First come named moves, each a turn or a mirror, each shown by rows before and after it. For each pair of rows after them, which moves, in which order, take the first row to the second? The first pair is done for you.
S:
[ 10   0 -12  -5   1  -9  -9  19  -3  -4  -8   2   1  -5  -1  -3] -> [10  8 -6 -6 -9 -8  7 11  5 -5 -2  3  8  0 11  0]
[ 13  26  -2  -4  -2  -6  -2   1  -6  -1   0   4   1  11 -12  -5] -> [ 11  20  -1  -3  -1  -5  -7   6  -9   1  -3   4  -4   8 -19  -6]
[  6  -9  16 -10  -1 -13 -21   2  -4   2 -27 -11  -2  -1 -14   8] -> [  9  10  21 -13 -12 -13   3 -12   5  -3 -16  -4  13  11   6   9]
[ 13   8   9 -13 -10  -6   9  -1  12   9  -9   8  16   7  14  -3] -> [  8 -10   3  -8   5  -9 -18  13   2   9 -17   8   3  -5  -9  -9]
H:
[  1   2   4  -5  20   5 -25   8  10  21   2   7 -11  -2   3  -1] -> [ -6 -14   8   1  21  13 -15  -1   6   6  13   2 -12  -6  12  -5]
[  2  13  -9  -9  -5   5   2  14  -3  -7 -14   2  -4 -17   4   5] -> [  2   1  -5 -11  -6   1   2  12   3 -18  -7  -5  -1 -22   7   4]
[  2 -10   2 -19   9 -17 -13   7   9  -5 -11  -6   3 -12 -12  -3] -> [-18 -13  -4   1   6   7  10  -9 -11 -20  15   1  -9 -11   5  -7]
[  1 -10   3  -1  11   6  -7  -1  -1   4   0  -1   5   3  -5  11] -> [-4 -9  2  2 11 11 -4 -3 -5 -4  6  3  5  2 -4 11]
M:
[ -5   0  -7   4 -14   5  20  -8   3 -11   8   6  -4   1  18   5] -> [  5  -5  -1 -13 -16 -13   7   2  23  -4  -7  -1   7  -8  10   6]
[ 13   5  28 -11  -5 -21   0  -3  13  14   9  -9  19  22  10   5] -> [  8  18  14  -4   4 -13 -11  -1   0  30   3  -5   6  33  -3   5]
[  1  -8  -3   9  -9 -15  -1 -14   3   3   8   2 -16 -10  -2   8] -> [  7  -9  -1   4  -6 -16  -2 -14   4   5   4   1 -18  -7  -7   9]
[ -7 -13   5  10  18  10   2 -12   2  -5  23   2   2  11   7  -9] -> [  2 -20  13   2  18  -7  -7  -3  20  -4  14  -6  13   2   6 -11]
K:
[  3  -7 -18  10   4  -2   2   7   0 -18  -2   6 -18 -16  -3   1] -> [ 7  6  2  7 -2  6 20 -7  3 -4 17  4  5 10 13  5]
[ 25  22   6  -4 -15 -20 -19  15   6  18 -12  16  10   5 -14  13] -> [-12 -23 -14  20  -6  -3  -6  10 -14 -25   2  10 -22 -30  -3   4]
[-11  10 -14   7 -20   6  32 -13  -3 -16   2  10  -6   0   7   1] -> [ 11  27  -7  -8 -18  -6  15  -3   7   7 -16  12   3  10  -7   7]
Pairs:
(2 to 3 moves a pair)
[ -8  -3   8 -11 -10  -7  22  -3  -7 -17  13  -1 -10 -40  10   7] -> [ 15  14  13 -19   7 -16 -11  14 -12  25  -7   0  -5 -13 -20  12]
K then M then S
[ -5   3 -18   8 -10   5   6   3 -14  -6  -3  11 -12 -12  -7  -1] -> [  6  22 -10   1 -14   1  16  -2  -2   2   1  10   4   4   3   3]
S then K
[  0 -16  -1   8  10   2 -30   7   0   7 -12  -8  -7   4  -9  -8] -> [ 12  19  -2  -8 -20 -13  -6  -1  21  -4 -13   5   8   1  10  -1]
S then K then S
[-29  14 -24  18  -1  16  25   0 -28 -15 -12   9 -26 -22 -12  -2] -> [-16  13 -10  16  21  15  -9  15 -33  23 -18   4 -22   4 -37  -4]
K then S
[-19   5  -9  12  -7  11  30  -7  -3 -21  20  11   4 -23  16   2] -> [-20  15  -7  16   3  20  24  -9 -23  -2  24  17  -4  -1   7   5]
S then H then K
[  8   4  12  -4  -9  -3  15  -5   7 -10  11   3  12  -3   1   0] -> [ 17   5  14  -5   2  -6  -8   5   4   7   1   2  14   2 -15   1]
S then K then K
[-10   4 -16   6   5   3  -2   3 -15 -16  -1   9 -16  -7 -12  -8] -> [ -8   4  -6  11  18   7 -10   2 -20  -3   2   9 -10   7 -16  -7]
K then S
[  8   8 -17   7  -4  -8 -15  18  -7   1 -16   9  -1  -9 -12  -5] -> [17 21 -2  6 -7 -3  2  4 -2 14 -2  8 17 18  6 -1]
K then K
[  4  -9   5 -17  -2 -30 -13  20  13  -1 -16   0   4 -26   4  -6] -> [  5 -16  13 -12  15 -26 -24  23   4  18 -10  -7   5 -11  -3  -5]
K then K then S
[ 11   0 -14  -6   5   4  10  18   6  14  -1   9  -6 -15 -19  -4] -> [  2 -28   3   1  13   9   7  14   5  14  16  -2  -4 -11  -8  -9]
H then K then S
[ 23  18  -3  -2 -25 -13  -4  13  23   7 -11   3   8   7  -8  -3] -> [ 13  20 -15  12 -14   4 -10  13  -2  13 -11   7 -10  14 -18  -1]
M then S
[ 14 -41   9   0  32  -9 -47   6  18  18 -26 -20   8   0 -17  10] -> [ 11 -11  23  11  32  12 -20 -14   6  35  -2 -14  19  45   5  17]
K then K then M
